In the data rows, zero lies at 4.5, halfway between 4 and 5.
Here are some points:
[5. 6. 9. 7. 3. 3. 6. 3. 3. 4. 2. 9. 0. 2. 5. 0.]
[2. 4. 6. 0. 7. 7. 5. 6. 6. 3. 3. 6. 9. 3. 7. 4.]
[3. 5. 7. 4. 3. 2. 7. 8. 4. 3. 4. 2. 3. 3. 7. 6.]
[6. 2. 6. 7. 5. 4. 5. 5. 6. 6. 5. 5. 5. 5. 5. 3.]
[2. 6. 5. 8. 8. 3. 4. 7. 4. 5. 5. 5. 2. 3. 2. 4.]
[4. 5. 5. 3. 4. 4. 6. 5. 5. 3. 6. 2. 6. 4. 6. 5.]
[5. 5. 3. 7. 1. 4. 7. 6. 3. 7. 1. 3. 3. 3. 1. 4.]
[3. 7. 5. 3. 5. 2. 2. 5. 7. 4. 2. 9. 6. 6. 4. 4.]
[2. 4. 6. 4. 5. 4. 3. 7. 6. 5. 6. 7. 4. 5. 4. 5.]
[8. 2. 3. 5. 3. 6. 5. 3. 4. 7. 3. 3. 3. 4. 4. 1.]
[4. 6. 2. 8. 5. 5. 3. 5. 4. 8. 0. 3. 4. 7. 6. 4.]
[4. 5. 5. 6. 5. 4. 5. 6. 5. 4. 4. 3. 6. 4. 5. 4.]
[7. 4. 2. 5. 4. 7. 2. 4. 2. 9. 8. 7. 2. 5. 3. 2.]
[4. 4. 5. 5. 6. 4. 5. 4. 5. 5. 4. 3. 3. 5. 6. 3.]
[4. 6. 5. 8. 5. 3. 3. 5. 7. 3. 5. 4. 4. 4. 6. 3.]
[6. 5. 2. 4. 6. 5. 5. 5. 4. 3. 3. 1. 6. 3. 5. 4.]
[5. 5. 7. 4. 3. 6. 7. 5. 6. 8. 4. 4. 2. 2. 7. 2.]
[8. 2. 6. 3. 7. 8. 3. 3. 8. 7. 4. 9. 1. 7. 4. 5.]
[4. 6. 5. 5. 7. 9. 8. 7. 2. 5. 4. 0. 9. 4. 0. 7.]
[4. 5. 5. 4. 4. 4. 6. 6. 5. 5. 4. 4. 4. 5. 2. 6.]
[3. 4. 3. 3. 6. 5. 4. 5. 3. 5. 5. 6. 4. 6. 4. 5.]
[8. 4. 4. 5. 7. 3. 2. 2. 3. 6. 3. 2. 6. 0. 3. 4.]
[7. 3. 7. 3. 6. 2. 6. 3. 3. 5. 5. 3. 3. 4. 2. 3.]
[4. 5. 4. 6. 4. 4. 3. 6. 5. 5. 5. 3. 5. 3. 4. 4.]
[5. 4. 6. 3. 5. 3. 4. 3. 3. 1. 5. 5. 3. 3. 4. 3.]
[7. 3. 4. 1. 5. 5. 7. 3. 4. 2. 6. 5. 5. 5. 2. 4.]
[1. 5. 5. 4. 2. 2. 4. 4. 4. 6. 5. 4. 5. 5. 8. 5.]
[5. 1. 8. 7. 7. 6. 2. 5. 6. 9. 1. 4. 4. 6. 5. 7.]
[4. 5. 5. 4. 3. 5. 3. 0. 5. 8. 4. 6. 3. 6. 8. 3.]
[2. 4. 4. 4. 3. 4. 5. 6. 4. 5. 6. 5. 6. 6. 5. 4.]
[8. 3. 6. 3. 3. 3. 8. 6. 7. 3. 7. 5. 5. 4. 6. 3.]
[5. 3. 3. 5. 3. 6. 4. 2. 6. 6. 4. 6. 5. 6. 6. 2.]
[5. 6. 4. 8. 5. 6. 6. 3. 7. 4. 3. 3. 4. 3. 6. 4.]
[3. 6. 1. 5. 0. 3. 3. 8. 3. 3. 3. 5. 6. 7. 6. 7.]
[6. 6. 3. 5. 7. 7. 4. 2. 4. 6. 3. 5. 3. 5. 3. 4.]
[4. 9. 9. 0. 5. 2. 7. 5. 0. 0. 0. 9. 0. 0. 9. 0.]
[4. 3. 3. 4. 6. 3. 4. 6. 5. 3. 6. 6. 4. 4. 4. 4.]
[3. 9. 8. 2. 6. 4. 6. 6. 2. 2. 2. 7. 2. 1. 7. 3.]
[1. 5. 3. 2. 5. 5. 3. 7. 6. 6. 7. 6. 7. 5. 6. 6.]
[2. 6. 8. 7. 7. 7. 3. 1. 8. 0. 6. 2. 7. 2. 4. 5.]
[3. 4. 7. 3. 6. 6. 5. 4. 3. 6. 0. 4. 6. 4. 4. 5.]
[4. 5. 5. 3. 2. 2. 5. 9. 7. 0. 8. 6. 6. 4. 6. 4.]
[7. 3. 3. 1. 3. 2. 3. 4. 5. 4. 6. 7. 5. 4. 1. 4.]
[3. 4. 3. 6. 6. 4. 6. 6. 4. 5. 5. 6. 4. 5. 4. 5.]
[4. 4. 2. 4. 1. 2. 4. 5. 6. 1. 6. 6. 4. 5. 6. 5.]
[4. 5. 5. 0. 8. 2. 5. 4. 4. 2. 8. 6. 6. 6. 4. 6.]
[9. 5. 2. 6. 3. 6. 4. 0. 6. 8. 4. 6. 1. 7. 6. 6.]
[4. 5. 4. 7. 4. 4. 1. 3. 2. 9. 4. 3. 5. 6. 4. 4.]
[5. 5. 4. 4. 1. 3. 4. 5. 3. 4. 7. 4. 6. 5. 4. 5.]
[5. 3. 4. 4. 4. 4. 4. 5. 5. 5. 6. 5. 5. 4. 4. 6.]
[5. 4. 4. 5. 4. 5. 6. 5. 4. 6. 4. 4. 4. 4. 4. 4.]
[6. 7. 5. 9. 5. 9. 2. 1. 7. 5. 2. 3. 5. 6. 5. 2.]
[5. 9. 8. 6. 4. 5. 6. 2. 3. 4. 2. 5. 0. 0. 8. 0.]
[5. 6. 5. 5. 3. 3. 6. 4. 5. 1. 7. 5. 6. 3. 6. 6.]
[5. 0. 0. 5. 0. 1. 7. 1. 7. 7. 8. 5. 3. 5. 0. 6.]
[3. 4. 4. 7. 6. 3. 5. 5. 4. 5. 4. 1. 6. 3. 4. 6.]
[7. 3. 4. 4. 6. 5. 5. 6. 6. 2. 5. 3. 6. 4. 4. 4.]
[7. 4. 4. 3. 5. 5. 3. 3. 6. 3. 7. 4. 7. 5. 6. 3.]
[5. 7. 2. 9. 8. 6. 6. 1. 4. 6. 3. 3. 4. 5. 2. 6.]
[4. 5. 3. 7. 5. 3. 5. 5. 5. 5. 2. 3. 4. 3. 3. 6.]
[1. 6. 4. 4. 4. 5. 2. 5. 3. 5. 6. 1. 9. 4. 5. 7.]
[4. 6. 5. 5. 5. 5. 4. 3. 7. 3. 5. 5. 5. 5. 6. 3.]
[5. 7. 4. 6. 6. 6. 4. 3. 4. 5. 5. 2. 6. 4. 6. 5.]
[3. 5. 7. 3. 4. 4. 7. 7. 5. 4. 6. 4. 5. 3. 8. 7.]
[2. 4. 3. 1. 6. 6. 4. 4. 4. 5. 5. 8. 5. 6. 5. 5.]
[4. 3. 7. 6. 5. 6. 4. 4. 6. 3. 4. 4. 4. 4. 3. 4.]
[9. 2. 0. 8. 0. 5. 3. 0. 9. 4. 5. 0. 5. 4. 3. 3.]
[6. 5. 3. 9. 4. 7. 4. 7. 4. 4. 4. 5. 5. 4. 3. 5.]
[3. 3. 4. 8. 5. 3. 3. 5. 7. 6. 4. 6. 3. 5. 5. 5.]
[4. 4. 4. 6. 8. 6. 5. 5. 3. 5. 4. 6. 5. 5. 1. 5.]
[4. 4. 5. 5. 3. 5. 4. 5. 4. 6. 4. 3. 2. 7. 4. 4.]
[2. 6. 5. 4. 4. 1. 7. 4. 3. 4. 3. 1. 5. 0. 6. 5.]
[5. 6. 4. 3. 4. 4. 3. 6. 2. 4. 2. 5. 5. 7. 5. 4.]
[2. 5. 5. 5. 5. 2. 4. 4. 3. 6. 2. 4. 4. 3. 6. 7.]
[3. 5. 3. 0. 5. 2. 4. 3. 1. 1. 5. 5. 6. 6. 6. 5.]
[3. 5. 5. 7. 3. 3. 4. 7. 5. 7. 4. 4. 6. 5. 4. 6.]
[3. 4. 4. 7. 5. 4. 2. 2. 6. 5. 5. 6. 2. 6. 4. 4.]
[5. 5. 2. 5. 2. 6. 2. 2. 2. 8. 4. 1. 2. 4. 5. 3.]
[7. 5. 4. 4. 8. 5. 4. 6. 3. 5. 5. 6. 6. 5. 2. 4.]
[9. 6. 1. 8. 3. 2. 9. 9. 6. 0. 8. 9. 4. 3. 0. 6.]
[4. 2. 4. 4. 1. 3. 6. 7. 5. 2. 5. 4. 3. 6. 4. 4.]
[7. 6. 3. 6. 4. 4. 9. 4. 6. 2. 6. 7. 4. 4. 4. 5.]
[6. 5. 4. 6. 9. 6. 3. 0. 4. 8. 0. 4. 4. 4. 5. 3.]
[7. 5. 4. 8. 5. 4. 6. 4. 4. 6. 3. 0. 3. 1. 5. 3.]
[4. 4. 5. 1. 7. 5. 4. 5. 4. 6. 4. 6. 6. 3. 4. 4.]
[5. 4. 3. 6. 3. 5. 5. 8. 5. 6. 4. 5. 3. 7. 3. 3.]
[6. 4. 4. 5. 6. 6. 3. 4. 4. 5. 4. 5. 4. 4. 5. 4.]
[6. 5. 3. 5. 7. 4. 5. 5. 5. 3. 5. 5. 4. 4. 4. 4.]
[3. 5. 5. 5. 5. 2. 2. 7. 3. 3. 4. 5. 6. 5. 7. 4.]
[1. 6. 3. 5. 5. 5. 3. 6. 4. 7. 7. 5. 5. 4. 6. 5.]
[8. 7. 3. 2. 5. 3. 5. 4. 1. 3. 1. 4. 4. 5. 4. 3.]
[7. 4. 5. 9. 4. 2. 5. 6. 4. 7. 4. 4. 2. 5. 6. 0.]
[5. 2. 8. 1. 8. 3. 4. 6. 3. 1. 5. 3. 2. 2. 2. 7.]
[8. 4. 5. 1. 7. 6. 6. 1. 3. 3. 4. 5. 6. 3. 2. 4.]
[6. 3. 3. 2. 4. 2. 4. 3. 4. 3. 6. 4. 4. 6. 4. 3.]
[4. 4. 4. 3. 3. 4. 5. 4. 5. 4. 7. 2. 8. 4. 6. 5.]
[3. 4. 5. 9. 6. 8. 5. 1. 5. 9. 1. 5. 4. 6. 3. 5.]
[6. 4. 4. 8. 6. 4. 4. 2. 5. 5. 3. 2. 5. 2. 4. 4.]
[1. 6. 5. 5. 3. 5. 3. 8. 4. 4. 7. 7. 5. 5. 3. 6.]
[5. 5. 5. 5. 5. 2. 5. 3. 5. 3. 5. 1. 5. 2. 6. 5.]
[4. 5. 3. 3. 4. 4. 5. 6. 4. 4. 6. 5. 4. 5. 4. 4.]
[6. 5. 2. 4. 3. 6. 6. 5. 5. 5. 5. 5. 5. 5. 2. 5.]
[2. 6. 4. 1. 5. 0. 7. 5. 2. 4. 4. 4. 8. 2. 7. 6.]
[4. 4. 3. 5. 4. 3. 6. 9. 6. 3. 4. 9. 6. 7. 3. 4.]
[4. 4. 6. 3. 6. 4. 4. 5. 2. 5. 3. 6. 4. 5. 4. 5.]
[4. 4. 5. 4. 5. 4. 4. 7. 4. 3. 5. 4. 6. 5. 3. 4.]
[5. 5. 4. 3. 5. 5. 5. 2. 4. 4. 6. 3. 5. 4. 6. 5.]
[7. 1. 3. 5. 3. 5. 4. 2. 5. 8. 7. 4. 5. 3. 3. 5.]
[4. 5. 4. 6. 5. 7. 7. 8. 4. 3. 5. 2. 9. 3. 2. 4.]
[4. 6. 5. 6. 7. 4. 3. 4. 5. 5. 4. 4. 4. 4. 5. 5.]
[5. 5. 5. 1. 5. 5. 5. 2. 3. 2. 4. 5. 6. 6. 3. 3.]
[1. 4. 6. 1. 3. 5. 4. 5. 5. 4. 3. 6. 4. 6. 6. 7.]
[4. 4. 4. 1. 2. 4. 3. 6. 4. 5. 5. 5. 7. 9. 5. 3.]
[5. 5. 5. 2. 3. 4. 6. 3. 3. 2. 5. 4. 6. 4. 3. 4.]
[3. 5. 5. 2. 3. 5. 2. 4. 4. 6. 3. 8. 5. 7. 6. 3.]
Here are 10 more points, each followed by its number:
[4. 4. 6. 5. 4. 4. 4. 7. 5. 5. 5. 3. 6. 5. 5. 4.] 0
[4. 4. 4. 6. 9. 6. 7. 5. 4. 5. 4. 8. 5. 4. 5. 8.] 1
[5. 6. 5. 4. 5. 4. 4. 5. 5. 3. 4. 4. 5. 4. 8. 4.] 2
[6. 3. 5. 7. 4. 0. 3. 7. 7. 3. 5. 8. 3. 6. 3. 3.] 3
[6. 3. 3. 6. 3. 5. 4. 1. 9. 4. 5. 7. 3. 6. 4. 3.] 4
[2. 7. 3. 7. 3. 3. 5. 9. 4. 3. 5. 6. 4. 3. 3. 6.] 5
[5. 5. 6. 4. 5. 4. 3. 4. 5. 5. 4. 6. 5. 6. 3. 5.] 6
[8. 5. 4. 6. 4. 6. 6. 4. 7. 3. 5. 4. 4. 6. 3. 5.] 7
[3. 5. 4. 3. 4. 2. 4. 3. 2. 4. 4. 5. 5. 8. 6. 5.] 8
[5. 4. 3. 5. 4. 5. 4. 3. 4. 5. 3. 5. 5. 6. 3. 4.] 9
Which two of these numbered points are nearest to each point below by angle, seen from the average point of the first points? Their numbers follow each, nearest first.
[5. 3. 4. 3. 2. 7. 5. 2. 3. 7. 4. 5. 4. 6. 2. 3.] > 9 4
[6. 5. 5. 4. 5. 4. 6. 6. 5. 2. 5. 2. 4. 4. 3. 5.] > 7 0
[5. 3. 5. 5. 4. 4. 4. 7. 5. 4. 4. 4. 6. 6. 5. 4.] > 0 3
[4. 5. 4. 3. 2. 3. 5. 5. 2. 4. 2. 3. 5. 6. 5. 4.] > 8 9
[3. 5. 4. 1. 3. 4. 7. 4. 2. 3. 5. 5. 6. 5. 4. 4.] > 8 5
[4. 3. 4. 6. 4. 5. 4. 3. 6. 6. 6. 4. 3. 6. 4. 4.] > 4 9
[5. 3. 6. 3. 6. 5. 3. 4. 3. 4. 5. 6. 6. 5. 3. 5.] > 6 1
[1. 6. 6. 4. 7. 3. 5. 6. 5. 2. 3. 3. 5. 3. 7. 5.] > 2 0
[6. 5. 3. 5. 5. 6. 6. 6. 3. 4. 4. 3. 3. 5. 4. 4.] > 7 5
[5. 6. 6. 5. 7. 4. 2. 5. 3. 5. 1. 5. 5. 6. 4. 5.] > 6 8
[5. 3. 4. 4. 4. 4. 4. 7. 4. 6. 7. 4. 5. 6. 7. 4.] > 0 2
[8. 6. 6. 6. 8. 6. 7. 5. 5. 4. 2. 4. 2. 5. 4. 3.] > 7 1
[4. 3. 5. 9. 4. 5. 3. 6. 6. 7. 3. 3. 5. 3. 6. 4.] > 0 3
[4. 4. 5. 4. 6. 5. 6. 5. 4. 4. 4. 4. 4. 5. 4. 5.] > 1 7
[3. 5. 8. 5. 5. 5. 3. 9. 3. 5. 3. 3. 7. 2. 6. 4.] > 0 2
[5. 4. 4. 4. 4. 3. 4. 6. 4. 4. 5. 6. 5. 5. 4. 4.] > 3 5
[5. 5. 5. 3. 5. 5. 5. 4. 4. 6. 4. 7. 3. 6. 3. 5.] > 6 9
[5. 6. 2. 6. 7. 5. 3. 2. 3. 7. 0. 7. 3. 9. 4. 3.] > 9 6
[5. 5. 4. 5. 5. 4. 4. 4. 4. 4. 3. 3. 5. 3. 5. 5.] > 2 1
[6. 6. 5. 4. 9. 5. 6. 6. 3. 5. 3. 4. 4. 2. 5. 6.] > 1 2
[1. 6. 5. 4. 5. 1. 4. 5. 3. 5. 3. 7. 4. 6. 7. 6.] > 8 5
[5. 7. 3. 6. 7. 2. 4. 5. 5. 4. 5. 9. 2. 6. 3. 2.] > 3 4
[6. 3. 3. 4. 5. 4. 5. 4. 3. 5. 2. 6. 5. 7. 4. 3.] > 9 8
[4. 5. 6. 8. 9. 0. 4. 7. 6. 3. 4. 5. 1. 5. 5. 5.] > 3 5
[6. 3. 4. 3. 0. 6. 8. 5. 2. 2. 7. 3. 5. 5. 3. 4.] > 7 0
[6. 4. 3. 2. 3. 4. 8. 4. 4. 1. 6. 5. 6. 4. 3. 4.] > 7 4
[4. 4. 5. 2. 4. 4. 5. 5. 3. 4. 5. 4. 5. 5. 5. 5.] > 8 0
[3. 5. 4. 5. 1. 5. 2. 7. 4. 6. 5. 1. 6. 6. 8. 5.] > 0 2
[4. 5. 7. 5. 4. 2. 5. 8. 4. 5. 5. 4. 6. 6. 6. 5.] > 0 5
[4. 3. 5. 4. 3. 5. 4. 5. 4. 5. 4. 4. 5. 4. 5. 4.] > 0 9
[6. 6. 3. 5. 7. 5. 4. 4. 6. 4. 6. 9. 5. 4. 5. 7.] > 1 6
[1. 1. 5. 4. 2. 7. 5. 0. 8. 4. 8. 7. 2. 7. 3. 4.] > 4 9
[5. 4. 4. 5. 4. 3. 6. 6. 5. 4. 6. 6. 3. 5. 5. 4.] > 3 5
[3. 3. 2. 6. 1. 3. 5. 2. 6. 5. 6. 4. 1. 4. 4. 5.] > 4 3
[3. 4. 5. 6. 5. 3. 3. 6. 5. 5. 5. 5. 3. 5. 5. 3.] > 3 0
[5. 3. 4. 7. 7. 7. 3. 0. 3. 9. 3. 3. 5. 5. 3. 4.] > 9 6
[5. 3. 5. 8. 4. 3. 6. 6. 5. 7. 4. 7. 2. 5. 6. 4.] > 3 4
[6. 3. 3. 4. 3. 4. 5. 3. 8. 3. 6. 7. 4. 5. 3. 4.] > 4 7
[3. 4. 7. 7. 4. 5. 4. 8. 5. 5. 4. 5. 5. 6. 4. 4.] > 0 5
[6. 6. 5. 5. 9. 7. 5. 3. 3. 6. 3. 5. 3. 3. 4. 4.] > 1 9
[4. 4. 5. 9. 7. 2. 4. 7. 5. 5. 4. 5. 5. 5. 4. 4.] > 3 5
[4. 4. 8. 4. 9. 5. 1. 5. 5. 3. 6. 9. 5. 7. 4. 3.] > 6 3
[5. 2. 6. 5. 2. 3. 6. 8. 7. 2. 8. 2. 5. 3. 7. 3.] > 0 2
[4. 3. 4. 8. 9. 5. 3. 4. 5. 6. 2. 4. 4. 3. 3. 8.] > 1 9
[6. 6. 4. 4. 2. 0. 4. 6. 4. 2. 4. 2. 5. 1. 7. 3.] > 2 5
[3. 5. 5. 5. 4. 2. 5. 6. 3. 3. 2. 5. 3. 4. 4. 6.] > 5 8
[6. 6. 3. 4. 1. 3. 5. 9. 1. 1. 7. 5. 5. 3. 3. 4.] > 5 3
[8. 4. 3. 8. 8. 9. 2. 1. 3. 7. 0. 4. 3. 6. 2. 2.] > 9 4
[4. 5. 4. 6. 5. 4. 5. 6. 4. 3. 5. 4. 5. 5. 3. 4.] > 5 3
[3. 5. 3. 3. 3. 5. 5. 2. 6. 4. 5. 7. 3. 6. 4. 4.] > 4 9
[4. 6. 3. 6. 5. 6. 3. 2. 4. 6. 2. 2. 3. 4. 3. 5.] > 9 7
[3. 4. 5. 5. 6. 3. 4. 5. 5. 3. 6. 5. 5. 5. 4. 4.] > 3 0
[5. 8. 5. 1. 5. 6. 4. 4. 5. 3. 5. 3. 4. 4. 6. 5.] > 2 8
[6. 4. 3. 5. 1. 5. 7. 2. 4. 8. 1. 4. 3. 7. 4. 3.] > 9 4
[3. 5. 4. 6. 4. 5. 5. 6. 4. 4. 5. 4. 4. 4. 4. 5.] > 5 0
[2. 4. 6. 0. 4. 4. 6. 3. 3. 3. 6. 7. 8. 5. 6. 4.] > 8 2
[7. 3. 7. 6. 2. 5. 6. 2. 7. 4. 5. 9. 3. 3. 8. 4.] > 4 3
[6. 6. 4. 5. 2. 5. 6. 6. 5. 2. 5. 6. 5. 5. 8. 4.] > 2 7
[5. 8. 4. 6. 6. 5. 6. 9. 4. 2. 5. 5. 8. 5. 3. 5.] > 5 0
[4. 4. 4. 5. 7. 5. 5. 3. 4. 4. 4. 6. 5. 5. 3. 5.] > 1 9
[2. 3. 3. 5. 4. 1. 3. 2. 5. 3. 4. 5. 1. 8. 6. 5.] > 8 4
[5. 5. 5. 4. 5. 6. 6. 6. 4. 3. 4. 3. 5. 3. 7. 3.] > 2 0
[6. 2. 3. 6. 6. 4. 6. 7. 6. 3. 8. 6. 1. 6. 3. 3.] > 3 7
[4. 4. 3. 9. 9. 6. 3. 3. 5. 7. 2. 3. 5. 1. 2. 8.] > 1 9
[6. 5. 4. 4. 6. 4. 3. 5. 3. 4. 5. 6. 6. 5. 3. 4.] > 6 9
[8. 5. 5. 4. 4. 4. 5. 4. 5. 4. 4. 5. 3. 6. 5. 4.] > 7 4
[6. 3. 6. 3. 3. 4. 4. 7. 3. 4. 4. 6. 2. 6. 5. 4.] > 3 8
[3. 5. 9. 5. 9. 9. 8. 4. 2. 9. 0. 7. 5. 5. 3. 4.] > 1 6
[3. 6. 3. 4. 3. 4. 4. 6. 4. 5. 5. 5. 3. 8. 5. 3.] > 8 5
[3. 5. 1. 2. 1. 1. 5. 4. 5. 2. 6. 6. 5. 6. 5. 6.] > 8 5
[4. 7. 2. 4. 2. 4. 5. 6. 4. 3. 8. 3. 6. 5. 2. 7.] > 5 7
[4. 5. 4. 3. 2. 4. 5. 4. 5. 4. 5. 5. 5. 5. 5. 6.] > 8 4
[7. 6. 3. 8. 2. 8. 8. 9. 6. 6. 5. 4. 2. 8. 8. 3.] > 7 0
[4. 6. 7. 7. 6. 6. 2. 5. 5. 4. 2. 5. 5. 6. 5. 5.] > 6 2
[8. 4. 4. 2. 7. 5. 9. 4. 4. 2. 5. 3. 1. 3. 5. 4.] > 7 1
[4. 4. 4. 6. 6. 4. 5. 5. 4. 4. 5. 5. 4. 4. 4. 5.] > 1 5
[3. 3. 5. 3. 4. 7. 2. 1. 8. 5. 7. 7. 5. 6. 8. 4.] > 4 6
[6. 4. 5. 3. 4. 2. 7. 6. 5. 1. 5. 5. 4. 3. 4. 2.] > 3 2
[4. 0. 2. 5. 0. 4. 5. 1. 9. 5. 9. 9. 0. 6. 1. 5.] > 4 3
[4. 5. 8. 5. 7. 4. 2. 8. 3. 3. 5. 4. 7. 2. 3. 3.] > 0 5
[5. 4. 4. 1. 5. 4. 6. 5. 5. 1. 7. 5. 6. 3. 6. 5.] > 2 1
[5. 5. 5. 2. 5. 3. 6. 7. 1. 5. 4. 4. 6. 6. 6. 5.] > 8 0
[4. 5. 4. 7. 2. 6. 5. 2. 4. 8. 2. 2. 3. 6. 4. 4.] > 9 4
[5. 5. 4. 4. 4. 4. 6. 4. 5. 3. 6. 3. 5. 3. 4. 5.] > 7 5
[7. 3. 6. 3. 4. 3. 7. 4. 4. 3. 5. 5. 5. 4. 3. 5.] > 7 3
[6. 2. 4. 1. 5. 3. 6. 6. 5. 3. 5. 8. 4. 6. 3. 4.] > 3 6
[4. 4. 2. 7. 7. 4. 4. 4. 6. 6. 2. 4. 5. 3. 5. 5.] > 1 9
[5. 1. 6. 9. 3. 6. 7. 2. 9. 6. 5. 7. 1. 5. 6. 4.] > 4 7
[7. 6. 4. 4. 2. 6. 8. 3. 5. 7. 3. 2. 3. 6. 4. 3.] > 7 9
[4. 5. 5. 5. 7. 4. 4. 6. 4. 5. 4. 6. 5. 5. 4. 5.] > 1 6
[5. 5. 4. 5. 5. 5. 5. 5. 4. 6. 5. 6. 4. 5. 3. 6.] > 1 6
[5. 3. 5. 5. 4. 6. 5. 5. 6. 5. 5. 3. 6. 3. 5. 4.] > 0 7
[4. 4. 6. 4. 5. 5. 8. 4. 5. 5. 3. 6. 0. 4. 5. 5.] > 1 4
[5. 3. 3. 6. 3. 4. 4. 3. 5. 6. 6. 4. 4. 3. 5. 4.] > 4 9
[5. 4. 7. 4. 5. 3. 7. 7. 3. 4. 4. 0. 5. 2. 3. 5.] > 0 5
[4. 5. 5. 4. 3. 3. 5. 5. 5. 4. 5. 6. 3. 3. 3. 8.] > 5 3
[3. 5. 2. 5. 5. 4. 3. 4. 5. 5. 6. 3. 5. 3. 3. 5.] > 5 9
[3. 7. 3. 6. 4. 5. 5. 6. 5. 4. 3. 1. 5. 3. 5. 5.] > 5 2
[6. 4. 6. 6. 7. 6. 1. 4. 6. 5. 5. 7. 5. 5. 4. 4.] > 6 4
[4. 3. 8. 6. 6. 7. 3. 3. 4. 6. 3. 6. 4. 6. 4. 5.] > 6 1
[4. 4. 5. 7. 6. 4. 5. 6. 6. 3. 4. 5. 3. 4. 3. 4.] > 3 5
[4. 6. 5. 4. 6. 6. 5. 5. 3. 4. 5. 4. 6. 3. 4. 5.] > 1 5
[4. 3. 4. 4. 2. 2. 5. 5. 7. 1. 7. 6. 5. 3. 4. 5.] > 3 5
[7. 4. 4. 1. 1. 1. 4. 6. 5. 1. 9. 5. 6. 4. 1. 4.] > 3 7
[5. 6. 6. 5. 6. 4. 6. 5. 5. 4. 2. 4. 1. 2. 6. 3.] > 2 1
[0. 4. 9. 3. 3. 0. 0. 2. 3. 7. 4. 3. 7. 5. 9. 9.] > 8 0
[3. 5. 4. 3. 4. 3. 2. 4. 2. 4. 5. 3. 7. 5. 7. 4.] > 8 2
[5. 6. 2. 3. 3. 3. 4. 6. 5. 4. 7. 8. 5. 5. 3. 7.] > 5 3
[6. 3. 5. 4. 4. 5. 5. 2. 5. 5. 4. 6. 3. 5. 4. 4.] > 4 9
[1. 4. 9. 6. 5. 3. 4. 2. 8. 4. 4. 9. 5. 8. 4. 4.] > 6 4
[2. 7. 7. 4. 3. 2. 5. 4. 3. 5. 2. 2. 4. 2. 8. 5.] > 2 8
[9. 4. 5. 2. 7. 4. 7. 4. 6. 2. 6. 7. 4. 4. 2. 2.] > 7 4
[5. 4. 4. 3. 4. 5. 4. 6. 2. 4. 3. 7. 4. 9. 5. 4.] > 8 9
[1. 6. 6. 8. 7. 4. 2. 5. 5. 4. 5. 0. 8. 4. 6. 7.] > 0 2
[2. 5. 4. 5. 3. 4. 3. 7. 5. 5. 4. 2. 7. 5. 4. 7.] > 0 5
[4. 4. 6. 4. 3. 3. 4. 5. 2. 2. 5. 4. 6. 6. 7. 5.] > 8 2
[4. 5. 3. 4. 4. 3. 5. 6. 5. 2. 6. 6. 5. 5. 4. 5.] > 5 3
[4. 5. 5. 5. 6. 5. 4. 5. 5. 4. 4. 6. 4. 6. 4. 4.] > 6 1
[4. 4. 4. 5. 3. 4. 3. 2. 5. 5. 4. 4. 3. 4. 6. 4.] > 4 9
[5. 3. 5. 7. 5. 5. 5. 5. 4. 8. 0. 4. 3. 6. 4. 3.] > 9 6
[4. 5. 5. 3. 5. 5. 4. 4. 3. 5. 3. 6. 3. 7. 3. 5.] > 6 8
[2. 3. 2. 2. 0. 2. 4. 0. 5. 3. 7. 4. 6. 4. 4. 8.] > 8 4
[4. 2. 7. 0. 6. 5. 0. 7. 5. 5. 6. 5. 0. 6. 6. 9.] > 6 8
[9. 3. 6. 4. 5. 8. 3. 0. 9. 6. 2. 9. 3. 9. 5. 0.] > 4 9
[4. 4. 6. 4. 6. 4. 5. 7. 3. 4. 5. 5. 5. 5. 4. 4.] > 0 1
[4. 4. 4. 5. 4. 5. 4. 6. 5. 5. 6. 5. 3. 6. 4. 4.] > 3 4
[6. 4. 5. 3. 6. 5. 4. 3. 4. 4. 6. 8. 4. 5. 2. 3.] > 6 4
[4. 5. 5. 6. 5. 5. 8. 6. 7. 3. 6. 5. 0. 5. 3. 5.] > 7 5
[3. 0. 2. 4. 3. 4. 5. 1. 7. 1. 9. 9. 2. 5. 0. 5.] > 4 3
[8. 3. 2. 6. 0. 0. 6. 5. 7. 8. 7. 8. 2. 3. 0. 4.] > 3 4
[4. 5. 4. 5. 6. 4. 5. 4. 4. 5. 5. 3. 6. 4. 3. 6.] > 1 5
